In the data rows, the value 128 means zero.
A hidden rule labels the rows of this table. It goes by one to three of the table's principal directions, not those with the most spread.
[132 132 129 122 123  83 162 152 193 134 135 141 131 168 155 129  73 141
  94 157  83 146 122 107 147 145 177 142 119 116 176 127 118  37 138 126
 155  79 151  92  91 129 132 123 153 111 123 118  91 147  84  93 161 128
 109 151 109 177  97] 3
[128  73 122 153 104 128 138 115 115  95 130 148 114 111 115 109 144 129
 153 105 183 132 136  83  87 108 111 106 187 129  91 155 174 113 133 123
 131 120 129 144 169 126 100 155 112 115 114 171 147 164 101 150  94  86
 120 154 125 171 135] 1
[ 86 120 107 141 148 163 119  98 124 129 129 111 130 142 114 143  99  32
 173  93  90 136 145 112 128 111 121 136 148  45  90 133  47 156 103 146
 167 100 144 143 147 149 147 110  84 173 111 126 117  89 153 152 158 140
 175  93 151  83  89] 3
[173 143 160 122 127 141 126 162 134 120 124 113 120 120 128 150 150 188
  96 147 155  89  98 135 147 156 122 136 117 191 138 108 166 143 140 135
  62 127  91 122 130 110 120 133 144  84 132 129 137 110 122 130  84 129
  92 130 125 149 140] 0
[175 149 173 145 118 160 144 158 135  99 119 101 121 125 140 138 166 188
 147 174 163  77 114 120 138 165 119 118 107 184 128 103 152 134 141 140
  48 142  88 147 126 100  96 146 154  91 141 136 137 143 151 142  50 120
 123 127 124 159 123] 3
[148 113 167 133  87 150 117 132 123  94 123 100 142 103 131 142 168 175
 163 162 192  88 112 115 131 135 116 115 134 187 116 119 178 149 138 115
  64 147 106 151 147 116 107 163 150  95 125 150 147 124 133 174  50 101
 141 135 134 123 151] 3
[144 147 134 140  92 120 116 126 126  96 125 132 104 124 137 131 154 148
 160 163 126 107 148 141 125 132 132 122 114 157 110 139 120 120 122  83
 149 157 130 144 142 138 116 154 128 100 165 147 153 124 148 138 106  96
 155 124 131  98 136] 2
[166 131 159  86  71  76 138 149 186 136 142 129 142 151 176 131 139 214
  87 185 113 140 108 104 156 135 162 165  87 200 207 121 181  85 161  89
 136  90 158  91  65 130 129 158 162  73 135 115 117 138  97 138 115 102
 101 163  98 136 162] 3
[105 138  98 156 165 158 130 114 112 149 135 149 121 107 100 118 114  54
 135 108 129 143 155 185 124 116 121 119 127  72  87 138  32 125  89 158
 153 142 107 141 181 132 148  95  95 163 132 121 121 109 150  96 182 167
 167  77 159 114  98] 0
[123 196 136 145 158 137 121 135 100 143 120 140  94 135 111 110 145 110
 150 150 122 120 137 164 142 138 131 127  85 149 135 125 105 153 130 144
 103 175 107 122 109 118 121 117 131 107 158 100 130 185 165  88 103 133
 143 112 134 117 134] 1
[143 130 146 105 108 125 117 130 144 135 142 106 178 111 143 145 143 143
 109 159 131 124 106 151 163 119 146 145 108 137 139 118 127 118 118 125
 106 136 134 128 138 129 161 142 144 129 117 130 128  54 133 151 141 152
 141 117 137  94 165] 2
[100 123 132 141 131 143 120 109 140 132 120 127 149 122 118 138 103  63
 148 132 124 135 136 143 145 124 136 121 152  91  98 146  74 102 100 133
 144 108 122 131 170 151 149 119 116 140 110 135 116  85 113 133 153 137
 170 111 148 107  92] 1
[128 126 139 120 125 145 104 129  89 120 110 112 138 104 120 132 157 160
 138 123 167 102 118 146 118 135 102 111 127 166 121 119 173 179 137 123
  80 178 104 146 129 116 114 132 151 138 135 127 141 138 143 142  90 129
 126 130 126 119 152] 3
[ 99 198 128  94 155  94  66 112  88 168  80 118 114 118 115 120 111 108
 135 123  92 122 148 203 142 179 111 114  98 149 138 128 104 166 113  93
 147 173 103 123  89 159 136  82 150 169 182  73 127 113 135  81 164 159
 154 115 125  52 103] 3
[111 125 129 134 118 145 115 111  87 100 117 139 128 105 109 119 140  96
 167 114 153 128 141 136 112 118 119 117 170 111  83 162 116 144 111 108
 136 161 127 148 167 151 132 141 103 132 121 147 138 127 143 137 126 113
 152 124 125  96 122] 1
[106 145 102 100 121  87 121 105 157 166 131 147 125 153 149 122  91  89
 115 124  52 172 155 141 135 123 150 150 100  87 154 143  60  99 115 102
 229  90 168 107  94 162 154 105 113 158 147 100 112 106 121 106 210 144
 153 115 121  81 111] 3
[184  97 119 117  89  65 168 153 204 141 154 163 114 147 166 114 109 185
  67 140  99 156 125  86 115 137 176 158 119 157 175 144 140  19 141 107
 181  55 158 105 105 120 127 137 124  90 126 138 116 128  75 117 172 107
  82 155  90 194 133] 0
[ 46 136 106  96 190 129  85  93  87 172 105 128 185 119  98 125  81  23
  99  85  99 177 136 193 161 116 107 125 167  43 111 140  86 155  94 146
 154 141 129 100 143 176 184  82 124 210 104  92  93  71 107  93 220 187
 149 121 151  75  91] 1
[ 59 160 111 106 154 143  85  98  71 139 112 128 154 127 110 128 123  57
 147 108  99 154 145 183 143 102 115 139 126  79 120 141  90 196 114 116
 159 186 144 117 118 165 165 110 113 176 131  95 111 122 163 115 170 152
 169 113 141  47 126] 3
[155 153 145 146 110 123 112 148 122 104 115 125  90 149 131 132 157 160
 152 145 116  93 121 102 121 145 144 144 109 200 137 133 174 138 154 101
 102 158 126 133 104 114 106 150 128  74 148 133 142 166 142 147  68  74
 116 151 108 142 146] 0
[152 141 155 137 129 156 140 155 133 124 134 119 140 120 126 135 153 150
 119 156 151 110 103 136 153 134 138 140 112 161 139 119 139 125 134 147
  65 141 109 130 135 109 132 138 138  93 113 129 124 128 142 137  94 130
 123 123 127 146 141] 1
[163 163 144 153  90 107 145 150 152 109 147 161  79 149 138 110 168 150
 141 176 117 132 133 108 138 117 169 167  93 182 154 153 136  87 149  99
 143 130 149 111 111 125 122 163 102  35 151 135 137 186 140 126  91  70
 130 144 112 145 155] 0
[105 190 124 148 142 111 139 127 136 162 127 173 101 152 127  95 109  82
 148 171  95 153 151 167 146 128 168 125  78 124 150 148  58  76 119 141
 154 155 130 110 109 127 126 117 146 113 154  99 106 212 141  64 146 132
 168 109 128 133 122] 3
[113 104 129 139 130 169 150 124 100 113 147 137 154  94 110 120 155 122
 136 125 197 138 119 141 126  88 109 112 151  99 105 132 134 151 122 159
  92 155 120 138 172 118 132 144 125 131 100 149 134 149 144 133 109 144
 138 115 145 136 155] 1
[127 141 128 134 103 104 121 112 124 110 127 150  99 139 134 114 137 127
 160 145 122 133 153 119 114 120 134 123 128 139 118 149 127 118 129  97
 170 137 143 125 126 143 113 149 119 105 154 138 143 162 130 122 114  94
 142 139 125 113 135] 2
[167  72 117 110 130 140 158 153 158 145 144 125 144 129 144 145 111 181
  64  88 128 128  98  91 104 132 131 145 136 141 153 114 155 122 143 150
 114  76 128 130 119 100 129 115 123 136  85 132 115 103 106 149 151 142
  66 132 101 182 130] 1
[ 98 154 110 121 150 112 106 123  93 130 121 129 121 139 108 117 106  86
 145 107  90 135 130 133 129 126 146 136 138 103 126 141 122 141 123 116
 139 170 152 126 109 139 144 124 121 147 126 115 121 140 147 115 151 123
 130 133 119  93 132] 0
[120 135 131 105 138 102 121 132 110 126 127 128 138 122 117 121 112 138
 111 121 137 134 115 131 134 131 134 125 150 128 138 129 165 129 131 121
 115 143 136 112 116 136 138 130 140 128 118 122 125 129 111 109 137 133
 101 149 120 119 141] 2
[124 118 127 116 124 123  95 122  99 106 108  87 129 116 122 140 138 144
 153 100 136  96 123 113 112 147  99 115 146 134 112 112 172 179 134 109
 108 150 123 152 117 129 115 127 135 159 143 133 148 100 138 159 102 124
 126 137 127 101 133] 2
[192 149 187 185  92 158 117 138 161  88 103  99  81 147 147 158 171 171
 195 194 149  42 131  88 127 175 124 103 103 228  91 112 145 118 139 125
  68 114  72 162 154  99  66 163 147  52 166 163 165 129 134 175   0  68
 150 127 142 163 115] 2
[125  92 104 114 105 108 163 131 153 120 167 149 141 127 135 115 113 119
 108 111 122 173 127  99 121  91 156 161 150  76 146 149 112  87 127 119
 179  91 180 114 127 141 156 139  92 127  98 139 112 123 119 132 181 127
 120 133 114 131 138] 1
[129 103 107 133 156 128 157 130 152 150 130 129 133 134 128 129  69 104
 115  91 105 133 126 107 106 145 143 113 148  82 121 125  88  87 113 159
 144  84 127 139 134 116 129  95 124 169  99 128 109 108 109 115 178 158
 112 115 118 160  87] 3
[ 95 198 106 162 171 132 107 122 119 142 131 137  89 167 108 125 110  37
 161 141  53 133 157 163 155 122 154 150  88  92 118 129  41 132 111 137
 162 161 139 116 120 137 148 111 100 126 159 102 117 139 172  96 152 127
 170  99 157  90 107] 2
[118 140 122 128 124 102 124 121 138 127 124 142 104 148 127 122 112 101
 134 120  96 144 141 112 127 128 141 143 137 114 131 147 115 112 129 108
 175 101 148 110 114 151 134 123 102 114 137 123 124 135 113 117 146 110
 131 140 121 120 110] 0
[131 152 129 115 103 111 127 131 145 137 140 132 132 133 146 120 145 131
 128 158 100 147 136 145 149 121 150 159  87 137 161 135 103 112 130 101
 158 133 153 119 100 140 147 134 122 115 145 111 120 125 149 130 149 125
 154 121 121  95 140] 3
[117 138 129 121 144 148 146 125 112 138 137 134 133 128 129 123 140 143
 119 138 145 139 126 143 135 109 107 112 110 117 140 110 131 161 134 152
 113 143 125 121 118 118 119 130 148 134 127 120 133 167 147 110 113 147
 122 121 138 126 146] 3
[165 165 157 120 108  84  87 131 151 132  90 113  83 158 152 146 131 184
 130 158  92  85 134 116 130 185 126 122  94 225 147 115 174 130 149  82
 135 110 106 118  84 133  94 128 156  87 183 115 150 122 100 130  82  89
 110 156 116 124 117] 2
[120 102 122 123 142 144 133 126  84 131 130 136 140  86 105 107 153 153
 113 103 201 136 122 150 108 115  88 101 150 133 118 123 172 166 131 148
  89 161 105 136 149 114 117 125 138 147 118 131 139 160 126 116 114 147
 108 131 134 146 151] 1
[120 110 124 154 126 148 139 109 145 121 140 129 130 138 130 133 126  90
 155 128 128 134 142 105 122 106 127 125 137  96 102 130  96 121 120 147
 149  99 134 135 155 128 127 134 104 129 116 145 130 117 131 148 123 121
 151 118 149 134 115] 2
[134 170 140 142 144 145  92 116 114 128  98 107  97 131 118 146 125  96
 171 127 106  87 147 148 126 168 115 116 117 140  88 124  79 160 108 124
 128 134  91 149 141 138 119 106 113 136 161 117 142  89 150 129 114 133
 159  98 143  88  92] 0
[132 126 119 119 120 120 154 134 150 138 135 148 121 154 146 124 114 132
 112 122  88 152 127 102 122 120 151 149 117 118 157 141 115 107 140 121
 166  99 158 115  97 131 133 126 116 118 115 121 114 153 127 125 153 119
 114 136 100 139 123] 3
[129 102 125 136 133 145 153 132 121 131 151 142 160  89 119 113 147 139
 104 134 193 143 121 160 129 101 117 112 136 111 119 124 130 113 118 161
  97 147 112 132 171 110 136 133 138 137 110 142 127 131 125 114 135 160
 127 116 146 158 153] 2
[148 146 135 165 110 137 138 126 153 111 121 132 108 140 148 133 133 122
 170 162 107 104 155 129 115 143 146 116 101 136 105 134  78  91 118 118
 151 130 116 152 145 121 110 132 123 116 155 143 135 127 147 132 116 115
 166 111 131 137 102] 3
[157 174 167 149 104 130 109 144 132 111 102 127  93 145 138 130 160 162
 160 187 124  89 135 134 141 166 138 128  94 220 135 133 145 120 142  97
  95 157 101 132 113 124  98 149 150  66 165 125 137 166 139 133  59  78
 142 141 117 133 119] 3
[126 110 119 111 149 129 139 132  86 147 119 140 141  84 110 101 138 164
  99  93 183 138 116 152 101 133  98  96 145 136 133 128 174 149 132 143
  93 160 106 139 130 112 118 109 149 159 116 122 135 162 120 102 136 159
  96 134 111 150 145] 3
[115  77 112 126 127 140 144 121 126 111 138 122 147 127 127 136 112 124
 127  93 139 135 121  90 105 106 119 121 168  88 114 127 145 136 130 138
 134 109 147 137 141 125 127 135 119 154  94 150 126 122 119 153 135 127
 112 137 125 143 127] 3
Here are more rows. What is the label of each one?
[193 125 164 120 104 129 175 181 175 121 145 125 152 116 157 138 140 225
  77 181 164 105  90 131 148 152 159 134 101 184 169 109 156  68 142 143
  60 117 106 124 124  92 122 144 172  82 113 137 117 126 115 119 105 144
  92 131 105 189 148] -> 1
[136 138 128 133 120 101 121 130 146 122 111 112  90 159 141 130 117 144
 149 130  89 109 137  90 118 159 127 122 116 146 141 117 145 120 143 106
 145 109 135 132  87 126  97 127 142 126 160 125 137 150 122 134 103 100
 124 145 116 137 109] -> 3
[143 137 139 126 143 145 116 142  99 121 125 102 144  94 114 135 162 165
 113 130 170 102 110 163 138 136 103 118 121 154 123 102 168 169 130 136
  67 171  98 139 140 112 131 125 142 130 134 128 145 100 145 132 103 150
 114 124 142 121 150] -> 2
[197 133 171 156  78 137 147 158 166  92 136 120 108 135 155 140 174 206
 143 200 152  81 116 100 137 148 147 129  99 218 134 119 162  88 145 112
  76 127 110 145 138  98  93 177 153  48 144 161 150 140 135 163  43  77
 123 138 121 167 150] -> 1
[155 123 179  90  99 122  99 145 162 126 110  77 175 110 147 166 144 178
  94 153 149 102  94 135 173 166 119 153 127 182 154 107 174 136 137 106
  81  86 103 113 116 145 149 125 145 109 124 117 120  31  91 165 110 142
 121 142 127 110 119] -> 1
[153 107 114 138 110 102 139 131 135 114 130 132  92 138 138 112 132 157
 143 111 120 120 139  78  88 140 129 121 135 143 127 132 156 108 141 113
 147 116 141 145 111 113  95 139 125 127 145 145 144 159 124 140 112  97
 108 146 106 160 133] -> 2
[151 145 122 115 116 100 117 133 120 128 142 139 109 116 125 114 154 148
 112 129 126 138 133 142 129 124 134 155 115 153 139 136 140 132 130  99
 148 139 141 119 119 137 143 135 101 104 149 122 142 114 137 123 143 119
 115 133 122 103 155] -> 0
[ 77 138 110 119 134 114 110 117  97 116 131 138 117 133  99 123 109  80
 146 108 126 146 127 129 137  99 132 134 157  86 123 146 129 152 126 119
 147 151 156 109 125 152 142 135 117 130 125 125 125 161 128 112 134 118
 139 132 137  93 143] -> 2
[ 80 104  86 121 153 138 133  96 131 167 144 156 157 119 116 117  94  35
 105  93  98 194 155 166 134  92 125 141 148  34 111 153  33 109  89 142
 206  97 151 118 163 163 176  96  87 186 103 116 101  82 122 111 235 168
 162  97 147  96  94] -> 1
[ 78 150 101 126 190 142 103 107  81 161 109 127 129 124  96 123 105  61
 126  81 109 142 138 170 128 125 101 113 134  77 110 123  98 181 112 155
 136 155 115 125 129 138 144  83 118 185 129  99 122 124 140  96 167 169
 136 110 146  98 108] -> 2
[ 65 118  84 107 155 104 120 108 122 145 126 133 140 140 110 124  59  43
 123  75  68 172 139 128 130 117 142 138 167  30 125 148  76 114 105 120
 198 108 172 115 118 166 165  97 106 191 107 112  99 101 114 108 220 150
 142 123 125  88  89] -> 1
[135 150 157 124 129 154 101 134  68 113 106 113 128  93 105 120 185 151
 149 126 183 102 113 149 130 141  96 121 135 178 115 132 182 193 137 120
  58 188  96 145 133 126 120 137 130 112 135 125 149 144 155 142  70 121
 127 135 120 107 153] -> 1
[139 139 115 140 101  72 158 142 170 138 151 176  98 152 145  94 118 141
 116 159 105 162 140 114 124 115 180 148  97 144 172 151 123  43 143 111
 177 115 162 101  98 122 124 141 130  85 146 125 116 201 108  92 147  99
 124 147 108 171 146] -> 2
[ 86 174 105 142 147  94  94 108 105 140 113 168  77 171 110 110 107  60
 150 123  66 150 155 135 129 115 148 136 123 121 125 159 109 126 129 108
 187 155 152 100 108 152 127 127 115 112 159 113 127 191 125  90 140  89
 142 142 130 109 128] -> 2
[118 148 153 156 111 163 109 128 110  97 121  95 131 136 126 138 173 116
 195 162 137  94 121 114 146 119 127 131 107 150 117 119 145 167 141 127
  75 178 126 150 125 115 116 159 138 108 136 139 140 149 175 174  49  97
 171 126 141 108 152] -> 3
[147 163 139 128 114 105 133 145 160 133 133 126 114 148 143 129 119 135
 134 160  91 120 124 124 146 146 169 152  91 149 157 128 106  90 132 114
 135 120 140 120  98 125 135 129 130  99 142 115 119 128 136 121 132 120
 137 124 116 121 128] -> 1
[189  88 147 124  82 115 146 153 194 119 142 107 146 137 171 149 149 195
  95 150 119 113 107  80 132 141 146 155 112 173 155 114 165  78 146 116
 118  72 136 133 118 109 123 149 136 101 122 151 130  76 104 178 114 111
 105 146 109 174 142] -> 1
[143 110 128 133  90 121 129 125 136 109 129 120 116 117 136 120 151 139
 160 121 135 123 137  98 106 132 128 138 131 138 123 141 134 122 133  99
 147 116 141 151 124 132 119 138 105 124 138 141 140 124 137 163 116 104
 146 131 114 120 129] -> 3
[112 167 136 136 181 161 102 117 110 162  92 112 124 142 122 147 114 103
 133 122 105 104 134 166 135 157 101 103  97 136 118 102 100 181 123 160
 106 140  82 130 119 121 118  86 145 157 143  95 125 121 141 107 120 162
 137 106 147 117  93] -> 3
[110 124 123  80 148 126 123 140  98 158 125 125 165 119 126 123 127 158
  75 106 130 150  99 149 140 121 117 137 122 133 174 116 176 168 145 135
  97 158 138 110  86 124 145 116 160 157 105  99 111 146 129 116 149 157
  91 142 106 120 160] -> 3
[132 206 144 110 138  98 100 138 126 159 104 127  98 148 135 123 122 147
 128 165  87 115 135 172 152 172 141 134  64 183 170 116 115 138 136 107
 126 157 112 109  67 132 121 107 159 113 179  77 121 160 142  84 124 134
 136 123 118  96 123] -> 3
[130 168 143 145 145 151 118 119  89 136 100 146  95 114 116 110 152 137
 155 145 157 111 153 172 113 152  97  91 109 172 108 132 117 161 124 128
 111 170  81 141 138 125  97 116 138 117 160 114 144 181 148  96  93 126
 142 117 132 122 110] -> 3
[135 170 181 173 139 203 130 135 116 102 115 101 131 129 121 151 168 124
 186 195 172  72 119 147 164 137 111  97 103 159  94 102 112 162 124 171
  29 168  72 150 164 103 100 152 162  91 133 141 141 150 171 143  23 124
 169 102 165 132 125] -> 3
